In the rows, 128 means zero.
One turn moves every row onto another: examples first, then more rows asked:
nunu: [169 119 176 146 146 126  79 105 160 133 130  97 127 136 157 121 131]
Rezig: [147 138 160 145 147  84 106 142 151 138 127 124 113 123 113 151 144]
ralun: [174 126 174 140 133  99 154 147 125 140 112 138  97 143 160 144 131]
Bev: [156 135 178 126 136  92 115 127  98 104 103 147 125 143 136 147 114]
Noke: [159 114 156 153 150 106 113 121 137 156 114 127 155 121 114 137 136]
Lezal: [136 140 157 131 165  93 103 119 129 134 128 111 107 114 159 150 158]
Vop: [146 132 166 135 123 100 113 143  98 112 114 147 147 147 143 138 117]
muzu: [155 122 179 136 136 109  74  96 102 113 152 118 115 133 140 132 136]
pidis: [181 113 161 133 145 136 142 134 144 143 127  85 116 142 163 139 138]
fegod: [177  92 167 130 146 115 142 135 154 135 121  87 116 128 153 125 127]
Gobe: [176 106 161 127 137 121 150 128 142 143 119  82 119 126 156 124 133]
numar: [179 108 160 128 148 133 145 123 139 138 119  83 116 120 159 147 128]
lafi: [151 140 170 136 121  97 116 127  96 102 115 144 132 145 134 145 111]
Tutep: [179 113 187 150 141 137  95 113 165 122 136 100 126 128 148 126 136]
sope: [177 133 173 135 132  92 154 150 122 134 116 139 110 146 153 133 147]
Sisel: [145 139 186 133 140 122  73 110 105 112 143 122 114 127 144 124 127]
kar: [182 133 171 113 130  95 144 162 126 136 116 129 115 146 147 146 136]
durok: [154 114 167 143 143 109  73 100  99 113 147 130 118 139 144 130 125]
rebav: [179 115 174 144 159 142  95 110 149 124 141  99 132 126 135 117 132]
Gafot: [138 121 185 141 128 112  73 116 103 114 147 114 111 136 137 130 135]
pep: [175 122 183 154 152 134  91 110 163 119 144 107 126 118 139 132 132]
muv: [178 124 170 147 148 127  91 102 163 126 140 101 135 123 155 121 132]
Sar: [182 106 161 125 142 129 150 134 145 128 119  92 106 121 157 140 128]
Pake: [148 117 172 140 128 119  66 113 110 115 148 117 112 137 139 119 132]
fivif: [152 132 167 126 128 104 104 132  94 100 112 149 140 146 149 136 121]
fure: [123 109 171 150 144 106 127 125 117 132 124  98 129 138 165 156 160]
guzok: [146 103 180 153 139 110 126 106 116 137 125 121 150 119 139 172 130]
bav: [187 130 167 123 133 103 144 145 112 141 108 147 107 139 153 144 140]
fivov: [183 131 164 120 144  96 143 151 118 146 113 137 112 139 157 139 151]
nok: [151 130 178 129 120 102 117 138  91 113 131 153 136 136 146 144 113]

Bev goes to nunu
Tutep goes to bav
rebav goes to kar
Now these:
Rezig goes to Lezal
lafi goes to muv
pep goes to fivov

